In the data rows, 128 means zero.
Some points, one per row:
[124 103 121 127 104 109 140 114  94 143 138 111 112 125 157 125 118 134  69 101 135 102 120 123 151 106 128 136 142 175 192 120]
[146 121 143 137 130 130  89 111 228 129 119 119 123 147 106 157 152 152 115  94 176 113 164 125 106 167  99 127 154  97 120 151]
[119  81 159 150 136 128  92  99 204 128 110  88 136 141 125 158 160 106 155 101 114 117 172 126 127 100 130 121 149 125 134 113]
[133 138 117 120 116 109 136 136  82 104 126 113 138 142 158 124 112 102 143 169 131  95 110 131 159 127 131 120 148 115 167 131]
[ 93 118 108 131 130 104  87 118 110 152 143 128 142  94 121 118 167 102 159 107  90 123 156 154 121 140 102 131 130 142  93 143]
[140 153 134  97 133 120 129 118  69 128 112 134 133 143 131 134 138 126 158 161 136 141  87 142  91 144 139 134  87 120 166  80]
[ 80 159 132 128 149 158 125 162 109 120 114 117 178  99 138 133 116  99 105 126 120 153 120 111 155 127 148 137 129 124 110 128]
[126 136 125 149 140 120  98 136 200 113 116 155 137 122 156 138 121 151 122 121 118 143 135  83 115 137  66  96  78 130 111 133]
[119 100 115 126  82 146 139  88 228 112 124 118 150 120 117 108 111 132 140 109 144 161 112 116 169 118 144 106 155 155 144  96]
[106 107 110  91 107  92 131 107  98 113 117  97 100  82  77 109  73 114  93 102 122 129 111  88 115 119 138 127  92  98  80  87]
[131 130 142  98 124  83 109 152  76 167 120 138 116 142 134 137 149 123 139 123 112 124  99 151 101 147 150 156 106 128 136 119]
[108  93 112 161 134 153 128 165  93 122 134 142 138 122 130 104 100  89  81 105 116 129 116 143 122 109 109 119 153 112 130 112]
[151 155 120 160 125  95 145 152 157 153 121 103 150 149 173 136 175  87 113 100 156 116 141 113 145 147 179 107 161 162 159 106]
[ 77 127 127 127 132 119 118 149  47 114 119 127 129 121 109 127 124 165 147 106 107 101 124 127 129 102 142 141 117  96 125  98]
10 more points follow, each with its number after it:
[120 113  99 116 133  99 118 111  91 131 106 157  98  83 143  98 108 116 118  93 150 146 150 151 152  96 157  97 104 123 149 109] 0
[148 138 144 139 147 117 120 147 106 131 106 119  89 202 174 112 136 154 117 122 107 116 110 152 111 116 130 112  86 107 171 141] 1
[126 163 130 108 140 100 134 127 189 144 113 141 133 166 104 157 132 128  85 108 181 106 131 118 129 180 150 127  89 101 110 131] 2
[114 152 128 149 166 136 148 163 129 162 124 145 159 128 105 112 149 135 166 137 123 143 196 153 137 125 123 136 166 128 154 133] 3
[106  76  88 115 136 119 118 121  71  95 116 113  93  88  81 133  90 133 119  95  97 110 118  88  74  92 106 118 100  99  95 106] 4
[117  86 111 105  97 112 120  98  83 107 141  79 123  83  84  75  74 116  75  77 121 140 100 109 133 112 119 104  97 145 108 118] 5
[174 172 128 140 139 163 158 158 133 150 149 131 158 185 114 145 175 130 156 135 142 138 176 151 156 158 130 136 185 161 147 148] 6
[179 150 151  86 155 159 123 127 134 141 112 141 100 183 107 117 123 112 129 150 162 126 182 129 157 192 121 170 132 145 102 125] 7
[ 87 113 146 120 144 102 137 132  89 145 100 134 125 120 120 159 167 153 164 124 111  87 105 160 111 130 138 139 149 101 100 119] 8
[149 128 139 156 122 129 135 139  97 164 111 168 147 150 141 136 153 155 160 159 125 116 154 138 118 135 158 145 147 136 182 119] 9
Which of these numbered points is nearest to each point below, looking only along the 4 directions in which the first points spread most? Its number follows each.
[162 135 115 129 148 115 118 158 171 166 154 105 146 221 124 106 166 132 130 177 164 117 136 137 127 173  99 142 122 136 123 131] > 7
[188 172 125 146 134 161 166 154 137 160 148 112 147 166 113 131 196 139 138 157 135 154 168 171 140 158 127 135 178 165 160 151] > 6
[114 100 112 147 145 114 150 129  74  87 118 120  78  74  81 139 108 112 120 117  92  97 118 111  84 125 122 120  81  87  75  98] > 4
[137 143 158 169 161 155 149 130 167 139 148 145 150 131 151 137 158 104 125 134 120 131 108 111 117 138  78 101 130  75  95 170] > 3
[ 97  78 127 130 121 133 130 126  79 112 128  94  61 101  67 122  92 138 118 111 100  98 106  96  72  86 122 137  83 103  71 108] > 4
[144 148 184 146 124 149 122 138 150 189 143 137 118 178 145 122 137 114 144 118 106 130 146 137 138 142 116 147 143 109 123 136] > 3
[103  61 109 142 136 109 126 124  76 112 117  92  84  96  74 136  96 131 141 114  98  92 145 103  85 104 134 104  95  86  77  89] > 4
[110  97  98 141 132 135 124 129  87  94 112 107  79  90  50 132  90 104 120 121  94  97 120  69  76  83 122 126  92 116  73 113] > 4
[153 187 120 102 123 117  97 122  85  94 127 123 125 126 156 133 139 122 130 133 141  99  94 110 140 125 119 142 111 147 165  90] > 1
[ 96  82  94 139 116 108 142 129  75  96 107 116  88  96  63 118 103 129 117  97  98  95  93  95  63 110 121 122  95 109  78 100] > 4
[107 119 131 154 111 151 124 103 193 124 132 108 182 139 123 132 152 100 116 153 108 120 130 120 112 106  76 103 121 120  87 179] > 3
[144 125 137 114 128 116 125 145 211  95 133 140 151 105  70 139 149 133 115 110 113 111 130  98 149 133  98 109  60 122 105 144] > 2
[148 130 143 131 137 102 130 156 122 158 126 149 110 129 124 109 118  90 127 128 133 124 100 134 134 133 124 145 134 101 181 124] > 1
[124 132 172 148 104  71 101 124 194 146 155 111 174 120  83 153 123 141 137 118 133 138 113 124 138 124 103 121 132 122  98 147] > 2
[210 162 135 116 127 184 129 125 133 168 118 112 169  98 128 116 141 151 136 136 167 155 159 158 122 164 141 157 175 105 134 177] > 7
[107  85  97 137 127 124 150 136  76 119  86 110 101  76  81 144  97 124 114 104  94 104 106  81  75  86 116 124 100 100  57 110] > 4
[142  98 138  98 138 131 126 112 121 124 126 134 139 137 133 135 140 109 179 132 133 128 110 158 157 114 193 148 146 120 154  81] > 1
[132 139 147  78 112  90 125 141 115 132 122 142 136 150 127 139 133 137 109 139 128 171 159 164 150 170 132 154 131 148 117 102] > 1
[160 186 141 158 117 115 147 128 103 171 127 110 127 185 197 138 158 142 151 166 143 162 158 153 136 145 136 143 118 163 134 137] > 9
[113  78  74 133 130 145 143 111  74  89 134 120  79  85  74 143 106 109 120 115 107  90 114  66  79  86 121 115  85 117  82 105] > 4
[ 77 118 139 113 135  95 111 129  80 147 120 148 130 153  97 115 151 141 138 134 119 115 117 114 108 124 116 156 111 105 139 113] > 8
[114 115 121 127 141 129 101 108  46 130 131 147 110 163 144 107 160 132 136 139  99 109 106 158 116 120 122 134  99 139 124  99] > 8
[126 114 145 133 129 166 117 120 211 104 144 164 108 139 168 144 121 161 123 119 136 164  78 138 120  94 156 130 131 136 121 164] > 2
[177 179 140 144 164 167 168 126 132 153 145 108 156 188 159 136 161 148 160 148 158 144 155 161 127 153 128 162 174 156 161 134] > 6
[147 170 133 160 179 172 152 158 208 125 146 146 158 139 124 145 162 118 118 124 168 120 108 128 117 155  72 123 126 142  77 158] > 3
